Rotation paths and how fast each direction turns (degrees per step)
Each turn is a multiple of 5 degrees from 10 to 175, or 0.
Path 1:
[  0  11   7   9  -3   4   6 -36  20   4 -23 -27 -43  35 -11  27]
[-29 -17   4  38  27  32   8 -11  -8  -6 -28 -12 -21  14 -30   4]
[  9 -31  20   3  -7   4  -6 -26  27 -14 -28 -31 -40  -3 -29   2]
[-10   8  16  28   9   8  21 -26  15   5 -24 -11 -28  40 -13  31]
[-26 -27  -5  29  11  27  -9 -20  -8 -16 -26 -35 -22   3 -30  -5]
[ 13 -15  22   0   6   3   4 -18  36   1 -32 -13 -53   9 -23  10]
[-20  -5  16  44   4  12  27 -30   8 -11 -21 -19  -8  31 -15  25]
[-14 -19  -4   9   4  25 -24 -22  -3  -7 -24 -37 -42   6 -29   4]
[  5 -17  24  20  24   4  21 -12  34   6 -33   2 -36  17 -23  12]
[-21 -12  13  33 -15  17  11 -37   2 -23 -19 -35  -9  18 -17  18]
[ -8 -11   2   6  20  18 -20 -16   3  13 -24 -23 -53  17 -30  11]
[ -2 -23  17  32  20   8  35 -15  31 -15 -36  -8 -18   8 -23   2]
[-14  -4  18  15 -24  17 -12 -36   7 -17 -15 -37 -28  20 -18  25]
[ -8 -14  -4  20  41  11  -1 -11   1  19 -26 -14 -39  24 -28  12]
[ -5 -21  15  23  -3  20  20 -24  27 -32 -36 -21 -18  -4 -23  -5]
[-10  -2  30  15  -9  10 -12 -28   7   6 -12 -22 -39  32 -19  33]
[-12 -21 -13  35  36  12  18 -20   1   3 -33 -23 -24  15 -26   1]
[ -6 -10  27   6 -12  28   1 -19  31 -28 -31 -18 -36   1 -23  -1]
[-11 -16  26  30  10  -5   3 -26   6  12 -13 -17 -27  35 -20  37]
Speeds:
[  1   6   2  -8   7   3  -6  12  10   9  12 -11  20  -5  12  -3]  0
[-10  18  -2   4  -3  19  14   2   4 -14  -7   7   5   1   6  -4]  135
[ -6  -2 -18  -2  16  12  -9   8 -11   5  -5  -1  -8  -6  -6 -13]  120
Path 2:
[ 36 -27  36   3 -14  -6  43  28  -3   3   6  13  34  12  22  10]
[ 47  16  25 -14 -14  20  33 -10 -18  -8  32   5 -41  -3   0  13]
[ 13 -26  21 -37  16 -28   8  17 -24   7  24  40  -6 -17 -37   8]
[ 45 -16  31  29  16 -18  -4  38 -13  -8  -6 -13 -15 -34  -6  24]
[ 42  13  55 -42  16 -15   0   6  -7   5 -13 -12  -5  11  19 -19]
[ 58 -30   1  -6 -10 -25  31  -7   5  19  29  -4  16 -22   9 -26]
[ 67   8  23   9 -11  20 -17   8  -4  -3  26  24  -5  19 -37   1]
[ 12 -26  49  -6   7 -31  30  14 -11 -31  20  27  14  20  -5  16]
[ 34   5  36 -16 -14  13  31  20 -17  -8  17 -29  -4 -37   1  37]
[ 38  15   7 -41  16 -22  19  35 -26  19   5  21 -27  -2 -12 -21]
[ 47 -42  28  25  28 -19  14 -12 -12  21  -5  13  -8 -25 -15   2]
[ 48 -12  56 -15 -12  -1 -40  15   6  -5  13   8  -8   6  22   1]
[ 36  -7  22 -21  -2 -45  28  -8   2 -29  41 -19  11  -1  -7 -26]
[ 57   3  14  -7 -11  19  17  24 -10  15  15  -2  38  -7 -42  13]
[ 38   1  32   9   6 -10  41  33 -18  -8   4  39 -18  34  11   5]
[ 22 -27  50 -22   4   4  28 -28 -21   4  18   2 -22 -31  -4  31]
[ 35 -10  11 -33 -10 -20 -20  50 -13   7  26   9 -21 -31  -8   0]
[ 52   0  28  14  40 -36   8   2 -12  -9  -7 -17  -6  -6 -29 -18]
[ 53 -26  49 -15  -4   5   2  11   4  27 -11   0  38   5  18  -1]
Speeds:
[  5   3  -2   6 -13   7   7  -6   8 -10  13   1  19  18  -4  -3]  55
[  3  -5  -9  22   2 -11  16  -6   1 -10   5 -10  -9  -8   4  -1]  155
[ 11  -1 -11  -7  11   8  -3  -4 -11 -19  -3  10  10  -9  11  -1]  0
[  2  -4   4  22  13   0  -6   9  -2   0 -14  11   6  11 -11   4]  100
Path 3:
[ -6  27 -13  -5  34  39 -13  32 -28  -7 -15 -14   5  10   6  19]
[ 22   6  -6  -9  37  15 -18  29  36 -18 -20  10  -3   7 -29   8]
[ 15  33   2   4   7   3 -30  18  -7 -31 -38  18   7 -28  10   2]
[-11  17   1   9  -5  18  -4  52   7  -9 -41 -15 -24  16   1   8]
[  2   7 -15 -21  43  21 -14  40 -27  -7 -14 -10  14  -5 -15  12]
[ 30  30  -5  19  27  14 -14  28  29 -26  -9  18 -10  -3 -21   7]
[ -5  32   7   2  12  12 -32   3 -10 -26 -54  11   2   2  12  15]
[  2   6 -10 -16   4  25 -13  58  13   0 -34 -18 -14   1   3  -6]
[ 10  14 -12  -6  33  -8   0  41 -19 -28 -16   4  13 -15 -28  18]
[ 13  42  -1  35  19  32 -19  24  12 -24  -7   7 -10   6  -2  14]
[ -5  11   3 -21  24  17 -37  10  -1  -7 -58   5  -7  14  -4  11]
[ 25  19 -15 -18   5  12 -11  56  10  -9 -25  -7  -3 -27   4 -11]
[ -8  23  -4  19  19 -10   7  38 -10 -37 -30   4   7   3 -21  25]
[ -2  25   0  20  27  49 -34  26  -3  -7 -11  -6  -5   9   3   9]
[ 18   5   0 -27  30   3 -29  24  12  -3 -47  14 -17   7 -22   5]
[ 23  40 -16  -6   1   9  -2  40   0 -31 -26   2   7 -28  16   1]
[-23   9   0  19  12  13  -2  42   5 -30 -39 -14   1  18 -16  20]
[  5  13  -1  -2  41  34 -42  36 -18   1  -9  -2   1 -12 -11   3]
[ 34  27  -5  -7  19  -4 -11  26  17 -15 -35  23 -25   4 -23   9]
Speeds:
[  1   1 -16  -9   6   2  21   3   7 -10   7 -10  15   4   2   9]  95
[ 10  16   0  13  -8 -15  10  -2  -2 -13   4  13  -1 -10  -2   2]  110
[  2 -12   9  -2 -10 -12   1 -11   3   9  17  -6  -2  -3  10  17]  0
[ -9  -8   2  -4 -19  -7   1   9   6  -8 -15  -8   7 -13   9  -8]  85
Path 4:
[ -1  -5 -45  -4   5  28  33  12  20  16  11  22 -12  20 -29  -5]
[ 20 -12 -49 -44  -7  18   8   6 -12  29 -13   4   3 -10 -18   9]
[ 31  -6 -45 -12   9  12   8  31  19   3  -1  -9  37  13  -4 -16]
[ 14  12 -33 -14 -14  31   4  15  12  -3   1  49  15  27 -14  -4]
[ 15 -16 -58 -18 -27  10 -28   3   2  -4  -9  11  -3  -2 -24   3]
[ 23  -6 -50  -3  11  22   0  11  20  -9  -8  -8  -7   8 -12 -47]
[  1   6 -40 -26  15  23   0  10  17  31  19  38 -15  11 -10 -16]
[  6 -24 -58 -14  -6   3  11  15  12  23   6  -6   1   3 -32  19]
[ 31  -1 -41 -21   5  31  33  17   1   5 -25  -2  16   5 -11 -19]
[ 23   7 -37 -32  -2  16 -17  22   9  17   8  35  30  12   4  -4]
[ 13 -14 -54  10 -23  13  -8  16  21 -16   2  14  12  22 -30   6]
[ 22   2 -46 -18 -14  35  -3  -7  -1  -7 -23  18 -17   0 -19 -35]
[ 12  -8 -52 -23  14   4 -29  13  23  22  18   8  -4  -1   0 -26]
[ -1 -10 -49   5   9  18  27  14  27  14  15  12  -9  21 -28  -3]
[ 19  -5 -46 -38  -7  28  21   4 -10  25 -16  12  -4  -6 -20   6]
[ 32  -9 -50 -23   5   3  -7  31  13  11  -2  -8  37   3  -2 -10]
[ 15  10 -36  -1  -9  29  13  22  20  -7   1  40  21  33 -16  -8]
[ 14  -9 -52 -25 -30  17 -28  -2  -3  -1  -7  27  -7  -1 -22   4]
[ 22 -12 -58  -2   6  10 -13  13  21  -6  -6 -14  -4   0 -14 -36]
Speeds:
[ -9  -5  -4  -1  15  -2   9  -5   5  16   9  -8 -22  -6  -3  -6]  55
[  1   2   1  18   4   7  20   3   8 -14  -5  -7   0  10  -6 -10]  135
Path 5:
[-20 -15 -12  24 -22 -43 -19 -36   3 -33   3  31 -19  -2 -16  11]
[ -3   1  -9 -23  -6 -62   0 -20  -4 -17  18  23 -10  18 -34  14]
[-14   6 -12 -37 -18 -49 -28  11  14   3  16  -6  12  30 -20  26]
[-47  -2 -20   1 -23 -17 -54   5  25  -9   5  -8   2  27  -8  12]
[-46   6 -18  16 -14 -21 -33 -14  16 -31   5  36 -19   1  -9  -8]
[ -7  15 -11  -5 -11 -52  -8  -7   0 -30  12  52   2 -10 -21  15]
[  7  -2  -5 -15 -28 -52 -14  -4   6 -10  11  15  18  16 -26  46]
[-26 -15  -9  -8 -32 -29 -35 -19  14  -5  16 -18  -5  37 -18  24]
[-55   3 -14 -12  -7 -31 -35 -18  13 -17  16   4 -25  18  -6 -15]
[-32  20 -23 -10   3 -53 -27  17   7 -21   2  38  -2  -6  -6  -3]
[  2   4 -25   9 -22 -37 -24  16  18 -21  -2  37  18   9 -26  38]
[-13 -10  -4   7 -42 -17 -19 -26  18 -20  17  16   0  29 -33  36]
[-40   3   8 -24 -31 -37 -16 -35   5 -15  30   6 -13  15  -6   4]
[-34   4 -11 -21  -5 -68 -32   2  -4  -7   6   5  -3  -3   6   0]
[-16  -6 -38   9   1 -50 -42  21  13 -12 -12  12   1  15 -21  17]
[-14   4 -25  10 -16  -9 -25  -2  27 -28  11  32  -3  37 -43  19]
[-32  22   8 -18 -37 -18 -14 -19  17 -23  34  35   2  14 -16  14]
[-30   4   7 -13 -37 -56 -27 -13   1 -10  11  13   8 -13  11  24]
[-18 -25 -22  12 -14 -64 -36 -10   0 -11 -12  -3  -6   5 -11  20]
Speeds:
[  9 -11  12  -3 -10 -13   9 -20 -11   2   3  -8  -2  -4   1   9]  65
[ 13   4   1 -11  -3   9   8   3   6   3   9  -1   7  19 -17  12]  80
[-10 -11   5   1   2 -13   9  -3  25   9  -5  10   3   6   2   0]  0
[  2  15   5 -20   3 -13   6  11  -5   5   5   8  10 -11   8  -1]  95
Path 6:
[  3  12 -22  28 -16 -13  -5  -3  40  31   3 -34   8  25  22  33]
[ -1  28   5   7 -21   1  13 -14  20  49 -23 -33   1  24  -6  32]
[-11  29 -22  34 -15 -16   1  -5  29  41  14 -25  -9  30   2  14]
[  5  43  -2  12 -21   7  20 -16   6  53 -11 -22 -12  25 -23   6]
[  8  29 -21  38 -23 -16   2 -13  16  36  22 -17 -22  27  -4 -17]
[ 37  30  -4   9 -31  13  20 -20   3  42  -9 -16 -15  23 -13 -21]
[ 36   4 -16  38 -34 -14   0 -19  16  23  13 -17 -20  26  13 -25]
[ 49   3  -5   6 -32  15  24 -18  11  30 -24 -18  -1  30  10 -14]
[ 34 -15 -10  32 -30 -18   3 -19  31  20  -7 -18  -9  32  32  -4]
[ 30  -5  -8  -1 -22   8  30 -13  24  34 -37 -17   8  40  20  14]
[  1 -13  -6  31 -20 -28  11 -18  34  30 -13 -13  -9  36  28  23]
[ -1  11 -12   2 -10   6  36 -13  23  46 -29  -2   3  41   6  24]
[-17   8  -5  34 -14 -28  15 -21  26  36  -5   4 -26  33   9  20]
[ -2  29 -17   9  -9  11  43 -17  16  45 -10  15 -13  34  -8   4]
[  0  16  -3  37 -21 -18  19 -32  15  33   8  15 -41  20  -1  -8]
[ 25  25 -19  11 -18  23  38 -23  14  34   0  23 -20  23   0 -18]
[ 30   0   0  36 -31  -7  14 -38  18  17   1  15 -39  10  12 -14]
[ 45   5 -19  10 -23  25  31 -25  26  19  -9  16  -6  20  20  -9]
[ 36 -15   6  27 -30  -7  10 -38  29  11 -16   7 -25   7  30  10]
Speeds:
[ 15  -5  -1  -1   0 -11  11   1 -15  13  16   1   2  -4   1  15]  0
[  1   1  23  -6  -7   0   1 -10 -10   4 -18  -4  -8  -7  -9   5]  175
